Each row has a name. Each piece below is followed by the name of the row it came from, unless a question asks for something else. Each question is about the rows just above it. Places in a row count from 1.

[142 136 121  89 150 145 121 133 116 128 144  99  96 103  32 150  99 116]  A
[130 126 102 120 150 163 107 129 119 140 154 100 104  98  39 150  87 113]  P
[102 110 109 197 111 138 115 119  89 144 130 151 132 141 210 111 150 133]  R
[113 114  84 165 143 178  93 123 125 154 161 110 121  99  75 143  83 113]  V
R without one entry, shuffled: [ 89 119 144 138 110 141 109 132 197 150 111 102 111 130 115 210 133]. Gone:	[151]
Which entry of R is missing from [130 141 102 144 138 110 111 109  89 197 111 119 132 210 115 150 151]?	[133]
Which value is in both V and R?	[110]

[201  69  86 101 166] : X
[180  67  85  71 220] : F
[125 119 117 138 131] : H
[105 146 103 168 167] : M
[ 72 183 166 154  43] : G
[105 146 103 116 167] : L
[105 146 144 146  83] : B
[ 86 163  87 140  65] : C
[180  74  85  71 220] : T
[161  86 105  86 178] : S
The one value in G and X:	[166]
which: [105 146 103 168 167]	M
The one value in C and S:	[86]

[155 136 220  90 102  86 101] = K
[119 138 141 109 109 220  84] = Q
[129  86 123 131 146 189 141] = N
[108 138 141 109 109 220  84] = D
[140 116 119 135 140  74 135] = Y
[140 116 119 135 140 149 154] = E
[162 125 123 118 115  74 146] = Z
[145 130 131 132 101  18 132] = U
[137  99 133  99 130  63 140] = W
Shared by D and K:	[220]
K without one entry, shuffled: [136 101 155  90  86 220]. Gone:	[102]
The row with [119 138 141 109 109 220  84] is	Q

[195 116 112 123 169 124 140 174 125 132 127 144  46 160 156 121 127 144
 136 200 126  66 139 152 129 140 111  85 145 140 101  96 159 156 176 117
 104 175 119 122 148 167  98 144 114] = Mir
[ 95 172 112 154 170  80  86 135 143 135 184  62 109 215 126  94 129 138
 112  88 155 123 103 121  91 139  93 138 170 152 155 118 158 138  54 118
 154 107 128 131 101 130 137 105 114] = dodaf
[185 142 109 127 139 119 157  96 126 132 128 134  95 184 106 175  90 135
 140 136 134  95 119 143 118 151 143 126 120 115 137 115 130 143 152 125
 138 118 127 103 150  82 137 152 170] = Gilo
[120 165 112 141 154  92 104 121 141 133 167  78 108 199 121 120 114 132
 119  93 147 122 107 127  99 144 112 142 156 141 152 119 152 136  82 120
 145 110 123 124 118 118 137 119 127] = lig
[164  92 177 104 116 140  75 170 104 154  97  97  79 101 144  68 161 109
 159 127 132  96 186 115  69 109 146  56 142 125 116 115 135 156 144 170
 124 148 130 163  91  76 139 152 174] = temas
Gilo without one entry, shuffled: [157 134 136 132 137 130 137 184 151 185 152 135  95 126 120 134 170 175
 152 119 106 139  82 125 119 128 126 143 138 109 118  95 127 115 143 115
  90 103 127 118 140 150 142 143]. Gone:	[96]
The row with [164  92 177 104 116 140  75 170 104 154  97  97  79 101 144  68 161 109
 159 127 132  96 186 115  69 109 146  56 142 125 116 115 135 156 144 170
 124 148 130 163  91  76 139 152 174] is	temas
Mir without one entry, shuffled: [132 125 136 123 156 124 127  96 129 144 148 160 139  46 140 145 175 127
 144 140 116 156 152 200  98 111 104 195 121  66 140 169 122 114 176 101
 126 167 159 119 144 112 117  85]. Gone:	[174]
key -> tag
[136] -> j_691
[155] -> j_491
[134] -> j_670
[133] -> j_42
[135] -> j_900
Join Gilo by its entry at place 21:	j_670

[181 176  75  76]  Bosim
[ 75  91  87 101]  sinod
[175  79  87 176]  feg
[181  79  75  88]  Nipa
Which row holds [ 75  91  87 101]?	sinod
The one value in sinod and feg:	[87]
Which value is in both Nipa and sinod?	[75]
Shared by feg and Bosim:	[176]
which: [181  79  75  88]	Nipa

[135  94 136 129 176 133 144 120 134 178 139 158 129 134 150 160 146 100
 168]  luvi
[195  95  79  74 112  89 142 150 162  99 162  44  90 181 183 115  70 137
 196]  tib
[132 140 191 129 112 112 110  99 109  25 139 164  94 238 207 174 147 131
 153]  fader
[133  77 124 127 168 121 150 112 139 181 140 153 136 143 155 175 144 182
 154]  Naf
[135  77 114 125 179 136 142 108 140 175 143 150 125 145 146 169 146 116
 147]  taf
[180 100 125 118 101 104 146  97 126 117 180  79 150 165 121 132  69 127
 148]  kop
[139  84 120 138 166 140 132 125 127 161 133 153 120 125 158 166 141 113
 144]  Lufit
[118 139 130 123 141 100  90 140 146 191 105 135 184 198 125 102 136 147
 209]  dife
[132  94 127 128 172 125 133 121 144 171 136 160 113 151 151 160 140 113
 140]  futo
[172 164  76 176 177 102 169 220 102 122 154 165  48 235 124  83  37  99
  63]  tul
[139  85 122 134 173 120 129 121 137 179 136 144 123 138 140 160 144 111
 150]  resa
[139  85 122 134 173 120 129 121 137 179 136 144 123 138 140 160 144 111
 150] is in which row?	resa
key -> tag
[94] -> j_302
[130] -> j_623
[184] -> j_605
The tag of dife, keyed by place 13:	j_605
Which row holds [135  94 136 129 176 133 144 120 134 178 139 158 129 134 150 160 146 100
 168]?	luvi
which: [132  94 127 128 172 125 133 121 144 171 136 160 113 151 151 160 140 113
 140]	futo
Shuffled Naf with one entry gone: [127 175 168 140 124 136 155 121 112 182 150 139 153 144  77 133 143 154], missing	[181]

[136 109  97  59 228 123 134  72  43 120 105 232  69 132 167 155 150 173
  56 148  49 229  50  36 152] : zar
[141 141 145 146  82 118 137 142 181 123 134  99 138 121 117 114 108 116
 149 148  49 229  50  36 152] : tev
[141 141 145 146  82 118 137 142 181 123 134  99 138 121 117 114 108 116
 149 124 149  97 148 153 132] : Bifu
[141 141 145 146  82 118 137 142 181 123 134  99 138 121 117 114 108 116
 149 148  49 229  50  36 152] is in which row?	tev
Table of tags by key:
[149] -> j_235
[233] -> j_453
[232] -> j_361
[56] -> j_8
[55] -> j_410
Look up the entry of zar at place 19 in the table:	j_8

[ 75 128 142 147 134 190 193 128 146] = pugo
[138  47  76 199 135  62  86 130  84] = nub
[154  88 103  80  49 200  59 113 171] = vator
[ 87 179 117  46 106 196  75  96 126] = pep
[189 174 126  86  69 171 209 160 191] = ler
key -> tag
[200] -> j_337
[171] -> j_713
[84] -> j_594
Join vator by its entry at place 9:	j_713
[138  47  76 199 135  62  86 130  84] is in which row?	nub

[214 125  40 215] : tunot
[172 191 211 102] : rop
[174 183 125 182] : paz
[161 140 118 164] : Nin
[186  68 125 182] : fesib
Shuffled fesib with one entry gone: [182  68 186], missing	[125]
Shuffled fesib with one entry gone: [182 186 125], missing	[68]
which: [172 191 211 102]	rop
tags:
[172] -> j_456
[102] -> j_440
[125] -> j_818
[211] -> j_197
Join rop by its entry at place 3:	j_197

[137 198 168  77  61 110 128 197] -> papot
[165  72 105 211 144 191  74  77] -> Bamu
[165  66  74  72 168 184  77  73] -> vek
[132 197 214 104  70  90 181 188] -> gop
[ 79 199 185  45  66  62 170 189] -> beras
which: [ 79 199 185  45  66  62 170 189]	beras
Which entry of vek is missing from [ 72 168  77  74 184  66 165]?	[73]
The one value in vek and beras:	[66]
which: [165  72 105 211 144 191  74  77]	Bamu
The row with [137 198 168  77  61 110 128 197] is	papot
key -> tag
[72] -> j_810
[75] -> j_256
[185] -> j_296
[167] -> j_920
[168] -> j_796
[105] -> j_803
[74] -> j_202
Look up the entry of vek at place 3 in the table:	j_202
Which entry of papot is missing from [197  77 137 168  61 110 128]?	[198]

